A =
[[479 737 383 510 425 796 518]
 [490 693 422 432 376 822 452]
 [490 712 405 453 394 829 468]
 [463 409 668 469 581 551 469]
 [381 774 416 579 392 651 537]
 [491 675 436 416 362 808 444]
 [237 818 559 636 284 486 374]
 [464 547 550 395 361 688 405]
 [543 669 667 450 557 847 551]]
Indices start at 1.
The entry in the bottom-left corner? 543
The entry directly below 822? 829
The entry at row 1, column 1? 479
The entry directly above 432? 510
The entry directly below 376? 394
The entry in row 1 and column 2? 737
The entry in row 2 and column 1 -> 490
The bottom-right entry -> 551
The entry just left of the centre entry is 416
The entry at row 3, column 1: 490
The entry directly above 453 is 432
The entry directly below 409? 774
The entry directly below 284? 361
The entry directly above the largest entry: 688
The entry at the centre: 579
The entry directly below the smallest entry? 464
The entry just right of the smallest entry? 818
The entry directly above the centre entry -> 469
The entry just left of the largest entry? 557
The top-right entry? 518
The minimum: 237
The entry in row 2 and column 3 is 422
The entry directly below 550 -> 667

Read these off the table that follows. Indices start at 1.
1) The entry at row 1, column 2?
2) The entry at row 3, column 1?
3) The top-left entry?
4) The entry in row 2 and column 3?
5) The entry in the top-right corner?
6) The entry in row 2 and column 1?
7) The entry in the bottom-right corner?
8) The entry in the bottom-left corner?
[[ 0  1  0  0  0  0  0  1  1  3 17 50 66 38]
 [62 31  6 -1  0  1  1 -1  1 -1  0  1  0  1]
 [ 0  0 -1 -1  1  1  0  1  2 18 52 66 36  9]
 [-1  0 -1  1  0 -1 -1  0  0  1  3 20 52 64]
 [ 2  8 36 65 52 18  2  0  1  0  1 -1  1  0]
 [ 0 -1  0  0  0  0  1  0  2 15 46 66 42 11]
 [ 1  1  0  1  0 -1  0  1  2 16 48 66 40 12]
 [ 0  0  0  0  0  5 22 56 65 32  7  1  0  1]
 [-1  0  0  1  0  0  0 -1  0  1  3 17 49 66]]
1) 1
2) 0
3) 0
4) 6
5) 38
6) 62
7) 66
8) -1

B =
[[ 60 -24  -2 -30  58 -43  -6  29  72 -17   1  -1  49]
 [ 67  69  39  34  28 -56 -65  -8   2  44  68  35  18]
 [-64  19  -8 -68  29  71  71  45 -30 -44  -5  10 -70]
 [ 72  32  45  35  64  39 -19  43 -55  -8  39 -24 -10]
 [ 11  56 -66   0 -17  58  -6 -37 -67  12  30 -30  22]
 [-22  -4 -39 -13  48 -40 -65  35 -41  59 -71  65  62]
 [ 40  -8  54  18  21  -7  25  19  64 -24 -40 -44 -10]
 [ 15 -51  46  30  70  48 -36  -7  62 -70 -12  50 -64]
 [-54  15  48 -65 -14 -40  14  34 -60 -20  18 -48  -2]]
The entry in the top-right corner -> 49
The bottom entry of the column that holds the smallest entry is 18
The bottom-left entry is -54
Read off the first entry in reading order.
Answer: 60
The entry at the centre: -6
The fifth entry from the end, reading row by row is -60
Read off the smallest entry in the last row.
Answer: -65
The entry in the bottom-right corner: -2
Read off the second entry on the diagonal from the top-right corner.
Answer: 35
Read off the entry just right of -60.
Answer: -20
The smallest entry in the first column -> -64
The entry just right of the centre entry -> -37
The smallest entry in the first row is -43
The entry directly above the centre entry -> -19
The entry just right of the smallest entry is 65
The top entry of the column that holds the smallest entry is 1
The entry just right of -67: 12
Read off the entry directly below 11.
Answer: -22
The 3rd entry in reading order -> -2
Read off the entry directly below 28.
Answer: 29
Read off the second entry on the main diagonal.
Answer: 69
The entry directly above -37: 43
Read off the third entry on the diagonal from the top-right corner.
Answer: -5
Read off the fourth entry in reading order.
Answer: -30
Read off the largest entry in the first row.
Answer: 72
Read off the second entry from the end, reading row by row.
Answer: -48

Questions about the table below.
1) Which number is the entry just left of -139.084?
2) Which number is the entry just left of -23.396?
3) Which number is the entry just right of the largest entry?
((-231.420, 7.563, 100.195, 103.743, 26.369, 77.533, -79.015, 3.813, 232.861, 34.149, 31.561, 32.200, 64.415), (-88.043, -162.490, -17.028, 137.001, -55.350, 130.007, 49.443, 193.558, -157.161, 100.903, 6.139, 54.684, 23.632), (32.557, 69.206, 92.164, 88.001, -96.830, 176.259, -69.866, -28.219, 9.325, -28.317, -29.201, -96.509, -11.427), (139.847, -37.617, -52.685, -207.835, 76.794, -239.154, -67.912, 3.036, -3.035, -108.210, -71.959, 2.726, -83.465), (-61.078, 33.016, 132.559, -27.038, 52.712, 10.797, 127.312, -69.483, 192.413, 302.288, 79.078, 20.475, -23.396), (217.804, 64.263, -173.296, -22.503, 41.131, 41.740, 105.111, 42.613, -114.586, 77.308, -23.700, -136.055, 268.246), (63.586, 198.841, -72.735, -123.690, -20.539, 62.336, -135.530, -42.299, 147.982, 6.113, 217.670, -28.016, 139.381), (-4.728, 259.766, -5.119, 95.773, -149.087, 65.662, -120.908, -210.087, 72.950, 172.748, -139.084, 20.435, 105.751), (-170.851, -44.118, -14.414, -236.119, 68.184, -129.340, 55.461, 82.208, -200.052, 134.610, -57.553, -147.490, 50.205), (-83.084, 140.500, 45.671, 95.245, 96.486, -103.567, 111.187, -37.383, -169.424, 191.562, 177.831, 5.317, 22.992), (200.505, -17.737, 116.365, -77.955, -43.966, -41.888, 97.974, -141.754, -156.770, 99.113, 196.975, 19.414, 16.084), (268.567, 63.669, -115.364, 143.617, -189.528, -35.367, 51.267, -165.905, -17.498, 85.553, 56.414, 37.233, 28.465), (85.000, -25.819, -10.676, -40.028, 23.250, -117.782, 69.105, -116.020, 169.249, -110.848, -176.563, -109.766, 155.517), (-19.148, 179.092, 68.769, -118.688, 129.467, -228.303, -5.926, -119.577, -117.557, 86.251, -172.078, 34.808, 131.243), (-101.335, -57.195, -76.118, -21.064, -0.905, -213.882, 11.920, 70.214, 152.838, -1.812, 52.193, -93.312, 54.985), (-101.300, -174.349, 96.004, -276.786, 31.276, 73.255, 55.027, -51.876, 58.479, -10.334, 40.839, -77.042, -133.343))
1) 172.748
2) 20.475
3) 79.078
